In the data rows, zero lies at 7.5, halfway between 7 and 8.
Some points, one per row:
[ 6  6  8 12 12  6  4 15  8  6  5  0]
[ 3  5 11  8 12  2  3 12  8  7  6  4]
[ 9 11  7  9  5  9  6  7  4  9 10  5]
[ 6  5 10  5 10  4  8  5 10 10  8 12]
[ 8 10  8  7  7  7  9  6  6  9 10 10]
[ 7  8 11  5  8  3  8  4  8 12 11 13]
[ 5  8  9 12 13  5  6 15  7  7  7  1]
[ 9  7  5  4  3 12 11  2  8  6  7 13]
[ 5  8  8 10 11  4  8 13  8  7  7  5]
[ 5  2  6  5  9  9 10  9 12  4  4 10]
[7 8 9 7 9 7 6 8 6 8 8 7]
[ 9 12  8 13  7  7  6 12  5  9  9  0]
[ 5  4  5  5 10  8  8  8 11  3  3  9]
[ 9 10  9  8  9  6  5  8  5 11 10  6]
[ 6  7 10  7  8  5  5  6  7  8  8  7]
[ 5  4  7  7 12  7  8 10 11  4  4  7]
[ 9 10 11  8  5  5  9  4  7 11 11 11]
[ 6  5  8  5 12  7  9  8 10  6  5 10]
[ 7  7  2  5 11 12 10  9  9  1  4  9]
[7 7 9 8 8 4 5 9 8 9 7 6]
[ 8  7  7 13  7  8  7 11  7  5  6  2]
[11  9  4  9  5 13 10  6  8  6  7  7]
[ 8  8  7  8  7 11  8  8  7  6  7  6]
[ 7  7  5  5  7 13 10  6  7  4  6  9]
[ 7  7  8  5 10  7  8  7  8  7  7 10]
[8 7 6 6 8 8 8 8 9 7 7 9]
[ 9 10  8  9  7  7  7  9  4  7  8  4]
[7 7 7 7 7 9 8 8 7 7 8 7]
[7 8 9 6 8 6 7 6 7 9 9 9]
[10 10  6  6  5 10  8  3  7  7  8  9]
[ 8 11  7  5  8  8  8  7  5  9 10  8]
[12  7  1 10  5 15 15  8 11  2  4  9]
[10  9  4  7  4 12 10  6  7  8  9  9]
[ 7  8 11  9  8  7  6  6  6 11 10  7]
[ 6  5  8 11 12  6  6 14 10  6  5  2]
[7 8 9 7 7 5 6 7 6 9 9 7]
[ 8  8  9 11  6  7  6  7  8  9  8  5]
[10  7  4  7  6 11 13  6 10  3  5 11]
[ 5  8 12  7 12  2  5  9  7 10  9  7]
[ 8  7  4  9  9 11  8 12 10  6  5  4]
[12 13  5 10  8 12  9  9  5  7  8  4]
[ 9  8  7  7  6 10  7  7  7  7  7  7]
[ 8  8  8  5  5  7 10  2  8 10 10 14]
[10 12  5  7  5 12  9  5  3  6 10  8]
[ 8  7  7  9  8  8 10  9 10  5  5  7]
Then 12 other points, each followed by its number:
[ 9  8  3  6  5 12 12  7  8  4  7 11] 0
[ 5  5  7  6  9  5  8  7  9  6  7 10] 1
[ 4  5  9  6 14  6  4 13  8  7  5  4] 2
[5 7 7 6 4 8 7 6 7 5 7 9] 3
[ 9  7  4  9  7 11  9  9  9  3  5  6] 4
[ 0  0 15  4 14  0  4  8 13 10  6 11] 5
[ 8  4  8  4  7  7  8  1 10  8  6 14] 6
[ 8  8  2  7  7 12 10 11  8  3  4  5] 7
[ 9  7  6  7  4 12  9  5  7  5  6  9] 8
[ 6  5  4  7  9  9  8 10 10  4  5  6] 9
[ 4  4  4  7  9 10  8 10  9  2  4  6] 10
[ 5  8 10 10  7  2  4 10  6 10  8  4] 11
Which of these numbered points is nearest to each point below, ignoring the 3 directions in which the first points spread most? Its number follows each.
[ 6  6  5  4  8 11 10  5  8  3  6 11] > 10
[ 5  7 14  7  7  2  3  7  6 11  9  7] > 8
[ 2  2 15  8 12  0  4 11 11 11  6  8] > 5
[11 10  9  8  4  9  6  3  5 11 10  8] > 6
[10 11  7 12  4 12  6  7  4  6  8  3] > 8
[5 7 7 8 9 8 6 9 7 5 7 5] > 10
[8 7 7 8 8 7 7 8 8 7 6 7] > 4
[ 8  5  8  9  7  7  7  6 10  8  6  7] > 6
[ 7  8 10 12 10  4  4 13  6  9  7  0] > 4
[ 8  8  3 11  6 14  9 10  6  2  6  3] > 10
[ 3  3 12  1 12  3  3  6  8 10  7 11] > 2
[ 4  5  5 10 11  9  6 13  8  0  3  2] > 10
[ 7  6 11  9  7  7  4  8  7 11  9  5] > 5
[ 8  7  8  8  6  9  8  7  8 10  8  8] > 5
[ 3  1  6  7  9  8  7 10 11  1  2  6] > 3
[12 15  5 11  4 11 11 10  4  9 11  6] > 0
[ 1  1 15  7 11  0  4  7 11 12  8 10] > 5
[10 12  4  9  6 10  8 11  5  7  8  3] > 7
[7 6 4 6 7 9 9 7 9 5 6 8] > 9
[ 5  7  7  2  8  7  7  2  7  7  8 13] > 10
[10 12 10  6  1  8  6  1  3 12 12 10] > 8
[6 7 6 7 6 9 8 6 7 4 7 8] > 10
[ 8 11  6  9  7  8  7  6  5  7  9  6] > 1
[ 4  4  8  9  9  4  5 12  9  6  5  4] > 11
[ 8 12 11 11  8  5  6 11  4 11 12  4] > 0
[ 6  6 10  7 10  3  5  7  8  8  7  7] > 4
[ 4  4  7  7 12  7  6 12 10  5  5  5] > 9
[11 12  2  6  6 15  9  7  3  5  9  6] > 2
[ 6  8  7  8  9  7  7 12  7  6  6  4] > 7
[ 5  3  8  4  8  7  7  4  9  5  5 11] > 8
[10  8  5  5  8 12  9  7  7  5  6  9] > 2
[ 6  5  8  9  8  3  6 12 10  8  6  5] > 11
[ 9  6  2  6  5 13 11  7  9  3  6  9] > 9
[ 8  4  6  7  8  9  8  8 10  6  3  8] > 6
[11 10  5  6  4 12 13  5  7  7  9 12] > 0
[ 9 11  7  5  5  8  8  4  4  8  9 10] > 7
[ 6  5  9  9  9  5  6  7 10  8  6  7] > 6
[10 10  3  7  5 11 11  4  7  6  9 11] > 1
[ 7  8  7  5  5 10  7  5  6  7  8  9] > 10
[10 12  5  6  5 10 12  5  5  6 10 11] > 0
[ 7  4 10 10  6  5  5  6 10  8  5  7] > 6
[10  9  9  8  8  6  8  6  7  9  9  8] > 4
[11 11  6 10  6 11 10 10  6  9 10  6] > 0
[ 7  6  5  7  5 11  7  6  7  5  7  8] > 10
[ 5  6 10  6  9  5  5  7  7 10  9  8] > 9
[ 5  3  5  6  8 12  9 10 11  2  2  8] > 8
[ 9 12  8  5  7  8  5  5  3 11 12  8] > 2
[ 4  4  8  6 10  6  5  9 10  7  5  7] > 9
[ 9 11  4  9  1 12 10  4  5  5  8  8] > 3
[9 8 9 9 9 5 7 8 7 8 8 6] > 4
[ 7  4  4  7  6 12  8  6  9  4  4  8] > 8
[ 5  1  8  4  9  8  7  8 13  7  3 10] > 5
[10 10  4 10  3 10  9  8  6  7  8  6] > 11
[ 8  9  7 11  7  6  5 13  6  8  6  1] > 11
[ 8  8  8  5  7  9  5  5  5 10  9  8] > 2
[ 8  4  8  4  6  8  8  2 10  8  7 14] > 6
[ 7  6 11  8 10  6  5  9  7 10  8  6] > 5
[ 8  6  7  5  5 10  7  4  6  6  7  9] > 8
[9 7 8 9 6 9 9 6 9 8 7 8] > 5
[ 3  4 11  2 10  1  3  4  9 10  8 12] > 9
[ 9  7  7 12  9  9  6 10  8  6  6  2] > 6
[ 8  8 10  7  7  5  9  8  7 11 10  9] > 0
[ 8  8 11  8  8  6  7  9  7 11  9  6] > 5
[ 6  6  7  8  6  6  8  5  8  8  9 10] > 1
[12 13  7  9  3  9  8  5  4 10 11  7] > 4
[10 10 11 11  5  7  8  8  6 12 10  7] > 5
[10 13  9 10  7  5  8  9  5 12 12  5] > 0
[ 7  7 12  6  8  3  3  5  6 12 10  7] > 6
[ 7  8  6  9  7 10  8  8  6  5  7  5] > 10
[ 4  6  8  7  9  5  4 11  7  7  6  5] > 10
[ 8  9 10  7  6  6  7  5  7 10  9  8] > 4
[ 6  6  3  4  9 10  8  9  9  3  4  8] > 7
[ 7  8 10 13 10  5  3 13  7  9  6  0] > 6
[ 7  8 14  7  9  2  3  7  5 15 11  7] > 5
[ 6  4  6  9 10 10  9 12 11  4  3  6] > 5
[ 9  7  4  8  6 11  8  7  9  5  4  7] > 6
[ 2  1 13  3  6  3  2  3  9  8  6 10] > 3
[ 8  8 10  6  7  5  4  6  7 13  9  8] > 6
[ 8  7  7 10  5  5  9  7  9  9  8  9] > 11
[ 9 12  7  8  6  7  9  7  5  9 11  8] > 0
[ 5  9 10  9  7  3  5  9  5  9 10  5] > 1
[ 6 10  9 10 13  6  4 15  4  9  9  0] > 2
[ 9  5  6  7  8 11 10  6 11  6  5 10] > 5
[7 7 7 6 9 9 5 7 6 7 7 7] > 2
[11  9  6 12  5 12 10 10  7  7  7  5] > 5
[10 11  9 11  8  7  7 11  5 11 11  4] > 0
[12 12  3  7  7 14 10  8  5  7  8  6] > 2
[ 7  5 12  6  7  3  8  3 10 10  8 13] > 6
[ 6  6  9  2  8  5  6  4  8 10  9 12] > 9
[7 5 7 8 5 8 9 8 9 5 5 8] > 11
[8 8 6 6 5 9 7 6 6 8 8 8] > 9
[ 7 10  8  8  8  7  4  8  4  8  9  4] > 10
[ 7 10  7  4  8  6  8  5  6  8 10 10] > 7
[11 12  7  8  4 12  9  2  5  8 10 10] > 4
[ 4  3 12  7 11  2  4  9  8  9  7  6] > 8
